One vector is turned by the same rotation once a step. Each row is the vector after some number of steps, and that number follows the row.
The counts run from 0 to 458.
[ 19 -52  11 -14   1   4   5  16  -3  10  13   3  12 -29  10 -24  30  -9
  14   9  32 -28  21 -22  -7  12 -53   5  -1   0 -49 -23   6 -10  43] -> 405
[ 17  21   3  -6 -49  30  27  14 -20 -36  -3  14  18  12  15   1  11  15
   7 -34 -24   0 -27   3 -45  24   9 -45   5  28 -12   1  -8 -12 -31] -> 134
[ 45  27  13  32  30  -8  27  12  13   0  11   3   7 -24   1 -12 -27   0
  31  44  59   0   5  24  11  -1  -1 -17  -9 -41 -13  21  23  -8  15] -> 432
[-22 -35 -11 -45 -28  29   0  20 -20 -50  15   2  13   5   5   3   2  10
  -3 -62  -6  -4  -3   9 -10  22  -2  23  -1   5 -56  -8 -29  -2 -16] -> 150
[-17  41  15   2   9  -5   3   9  28  32  -5  23 -12  -8 -25  19   4 -48
 -28   2 -53  -1  31 -26 -43   6  -6  -6  27   9  14  17 -18   6 -22] -> 85
[ 20  10 -22 -22 -34  13 -35  11 -10 -30   1 -12  32  21  16 -42 -28  -3
 -22 -46  -1  12 -21   4 -13  -3  56  -4 -20  32   5   3 -36  21   9] -> 359
[-19  12 -12  33 -18 -10 -11   4   0  51   8  -4 -12  26  14  10  23  -9
  42  -7   3 -15  50   5   1  23  -8  31  28  -1  12 -16  26  38  42] -> 275
[-16   6  -3 -14  -8 -10 -11   9  35   9 -19  10 -31  18  -1 -22  -2  22
  12 -16  -5 -25  27  -8  -4  -1  34 -65 -43  23  29  10  18 -10 -34] -> 107
[-32  -9  32   6  20  23 -12   4  10  -4  -3  13 -17  -9  35  15 -24  19
   9 -13 -14 -17  34  53  -3  -5  17 -15 -13 -66 -32  11 -21  -3   4] -> 452
[ -3 -40  16 -36  34  12 -13 -18  -3   2  -5   3  -1 -30   9 -19  -3   7
  -3  14  18 -19  -3 -48 -35  -1 -38 -26  23 -22 -27  13 -13 -38  25] -> 200
[  9  -1  21  27 -22  22  15   1  -3 -16   6  -1 -12  -2  10  33  12  16
 -19  -8 -42  26  -4  17 -63 -18 -20  48  71 -15  -1  13   4   7   7] -> 44
[ 27 -29  14  -5  55  -5   6  -3  21 -31  19  -4 -19 -36  11 -32 -39  -6
 -23  19  48  18  13  -3   2 -36  14  10   1 -24 -31  33  10 -19 -14] -> 425
[-17 -18   8 -18  22 -19 -26  -7  11 -11 -15 -14 -28 -35 -29  -8 -14  26
   7  18  66 -21  24 -16  -2   7 -13 -15 -47 -28  -9 -17  21 -28  33] -> 197
[-38  30 -14  22  14 -10  -5 -12  21  62  16  -8  -4  12   9  31  -2 -20
  35  -7   6 -19  36  -7  13 -11   2  54   1  19  19  -6  -7  25  10] -> 284
[  7 -17  18 -29  40   8 -25 -33   6   3   2  -3  25 -32   7 -12  -8   2
  -2  31  27 -20 -16 -55 -39 -13 -32  -5  11 -15 -18  30 -38 -22  28] -> 201
[-17 -13 -21  -9  -7  30  -2   4 -25  -1  12 -19   2  14  25  -3 -39 -15
   7 -31  24  -8  -2 -50  41   9  32  40 -22  31 -35  -1 -23   4  39] -> 374
[ 24 -27   3  12 -22  -5   6   7  -9 -28 -22 -15 -35 -37  -9 -15   2   4
 -20 -24  36   3  20 -28 -22  16 -25 -12 -19  24 -35 -52  36 -23  28] -> 394
[ 30   9 -28 -10   8 -42   2  -2 -20 -31  -1 -28  29  -8 -38 -20 -25  -8
 -15 -23  47  30  -9 -20 -26  16  -9  22   5  13 -15 -20   7 -10  33] -> 171
[-31  20  10 -20  -1   1  35  31  23 -15  -3  19   5   5 -17  26  13  22
   0   3 -20 -28  11  -8  10   5  39 -43 -51  31  30   4  26 -23 -30] -> 116
[-11   6   2  17  -8  -4   7 -13  47  17  -8  20 -60 -12 -36  11   0  -4
   0 -12  -9 -20  18  -7 -42  29 -30 -22  22  22   1   4  24   6 -53] -> 305
[ -1  27  13  14   5  34   1 -14  -2   1  23  -5  34   2  44  23  -9  21
  33  26  -8   5   4  11   6 -40  41  42   2 -42  11  37 -19  16  11] -> 243
[-20   4   2  28  20  17  19   4   1 -13   8 -11  -3   6  34  16 -26  33
  14  15  -2  11  31  24  41 -52  59  36 -21 -41  11  -1  31   8   8] -> 245
[-11 -45   4 -31  25  -1 -47 -13   8 -14  -4  -7 -27 -38  -2 -32 -15  -9
 -37 -19  34  -6  24 -12 -18  -8 -13  -8 -21  -2 -25 -29  -1  -1  25] -> 189
[-14 -51  16 -37  32   1 -18 -11  -6 -12 -14  -4 -25 -35   0 -17   7  18
 -14  15  28 -14  13 -48 -32   5 -29 -28   7 -22 -20   4   9 -33  30] -> 199
[  1   5 -18 -13 -28  24  22  18  12 -48 -17  21 -26   4 -26  -4 -49  19
 -13 -39 -12   1 -20  12   1  38  32 -18   0   1 -15  18  -5 -10 -38] -> 345
[  5   4   8  67 -20   2   9  15  27   5  14  -3 -23   1   1  12 -12   4
   3  -7   6  16  28  52   8 -17   8  62   0  -3  11 -22  42  30  14] -> 49
[ 10  -4 -14  13 -10  -1   3 -13 -15 -31 -10 -31 -35 -14   4 -14 -42  -6
 -10 -29  45  17  10 -57   3  -1  13  18 -23  35 -38  -8  17 -15  20] -> 384
[-19  -5  -3 -16  -3  17  46  16   7   6 -12  28  -7  21   2  15   1  26
  36  -3 -13 -37   3 -32  23  32  11 -55  -8  29  -9  15  19 -34 -30] -> 118
[  2 -18   1  29  -7  42   6 -17 -14   7  14 -10 -27  12  52  15 -19  40
  38  18  18   3   4 -11  14 -22  19  30  38 -10  -3  37  20  -8  16] -> 30
[ 29 -14 -12  12  18  -3   0 -17  18 -21 -45   8 -25 -47   7   5 -38  33
   2  21  23 -12   0  15  -2  19  11 -41   5 -30 -13 -29  21 -30  22] -> 1
[-20  33   2   8 -18  29  -9  -5 -34 -13   1  -5  -2 -29   3  -6 -17 -39
 -15 -13  19  21  -3 -34 -41  31 -36 -14  -4   4 -45 -32 -20 -18  17] -> 175
[ 15   2 -10 -21 -13  42  23  25 -12 -29  10  26  34  15   0 -14 -21 -24
 -27 -16 -36  -7 -44 -10  10  19  31  -7  34  22 -18  15 -23  18  -5] -> 348
[-29  25 -20 -10 -17  -1   9  28 -19 -34  24 -20  51  10 -11  -6  -5   4
  23 -30  31  19   2  -7  14  -2  23  27 -59  16   0 -35   4 -10  11] -> 155
[ 14 -16 -12   1  23 -49   7  20  56  20 -27  26 -24   1 -44 -15  -2 -17
 -30 -12 -26 -12  46  13  -3  12  -4 -32  13  19  14 -14  32  10  -7] -> 91
[  2  36  -7  10 -28   9  12  -7 -42  -7   1 -33 -12  -1   3   8 -18  -5
  15   4  48   3  -4 -66  -2  28  10  25 -16  36 -20   9  10  -9  34] -> 382
[ 10 -13  -1  -1   7  -1  38   9 -19 -18  -1   4  11  18  11  41  12  40
  14  12 -33  11  20  12  -6  10   8  32  65 -45  -9  30  21  -5  27] -> 249
[ 14 -29  31   1  10  27  -7   1  18 -21  -7  20  24 -30  36   6  13  29
 -12  14 -39  -9  -2  51 -27 -42  13  -8 -10 -48  -9 -14 -14  -3  12] -> 231
[-25 -21  24  10 -20  52 -16 -10  -3  -7  -6   5 -39 -30  56  30   4  45
   0  28  -9 -27   9  20 -13  -8  23   5   0 -33   8   3   1  -5  11] -> 19
[-17  14 -22 -14   7  33  13   8  30 -10  21  21  -1  14  -9 -21 -60  -4
  25  -9  19 -14 -22  -9  40  -3  42  -4 -27  17   8  35  -8   0 -54] -> 334
[ 27 -14  14  -7  22  -3   1  10  -9   7  -6  16  33  12  32 -26  12  18
  17  18 -11 -10  -1  37 -21   2  -1 -38  40 -56 -16  26  -1  10  47] -> 446
[ 20   4 -15  26  11 -31 -26 -12  12  10  -3 -15  -1   9  12  14 -10 -11
 -18 -35 -10  10  28  42 -18 -25  25  62  31   0  11  -8  -7  48  17] -> 269
[ 10  15   1  44 -33   3 -25  -3   7  24  12 -20   0  26  20 -35  -6  -2
  21 -16   2  39  29   9 -46 -36  -1  33  15   0  30   4   2  31   0] -> 56
[ -6  24   6   3 -15  46  50  27  -4 -15  25  30   9   3  11  22   8 -16
   6   7 -25 -35 -26 -21  35  25  36 -21  -4  44 -21   9  18   8 -23] -> 127
[ 13   5 -12  10  19 -47  13  26  56  23 -22  24 -25   0 -46  -9 -21 -25
 -16  -8  -4 -22  34  17  16  16   8 -11  -1  27  21 -10  30  26  -4] -> 90
[-14 -21   3 -21   6 -12  -7  18  56  15 -20  39 -35 -15 -30   8   3  -7
 -22 -21 -33 -52  29  21   9  27   7 -17 -13   9   2  -8 -15  27 -28] -> 100
[ -5  32 -18  -7 -54   9  -5   6 -25 -31  24 -19  17  21   2 -22   0  25
  42 -24  42   6  -7   4  -2  25  38   7 -38  23  -1  -2  10  30  -5] -> 146
[ 25  22  33   9  22  -4  -6 -21   8 -34 -20  -5  -8 -40  -9  -1 -15  22
 -24  39  33  12 -16 -15 -47 -25  16 -32 -20 -23  15  24  17 -16   4] -> 213
[-29   6 -12 -32 -45  14 -12  11 -36 -34 -18 -20  21   6  -1   1  -9  29
  -3 -44  -4  11   4 -29 -36   9  14  -4 -39  13  -6 -11 -29 -38  22] -> 370
[ 22   2   3  22 -18 -20   2   1  -8 -24 -12 -22 -31 -33 -14 -11   6   1
 -14 -10  51   6  18 -24  -7  20  -7   3 -36  28 -24 -43  45  -6  39] -> 393
[-19   6  23  16  48  19  -2 -11  19  -7  -4  -2  -6 -51   6   2 -29  -2
 -13  32  28   1  -2 -23   5 -39   8 -19 -52 -15  -2 -18  11 -36  15] -> 205
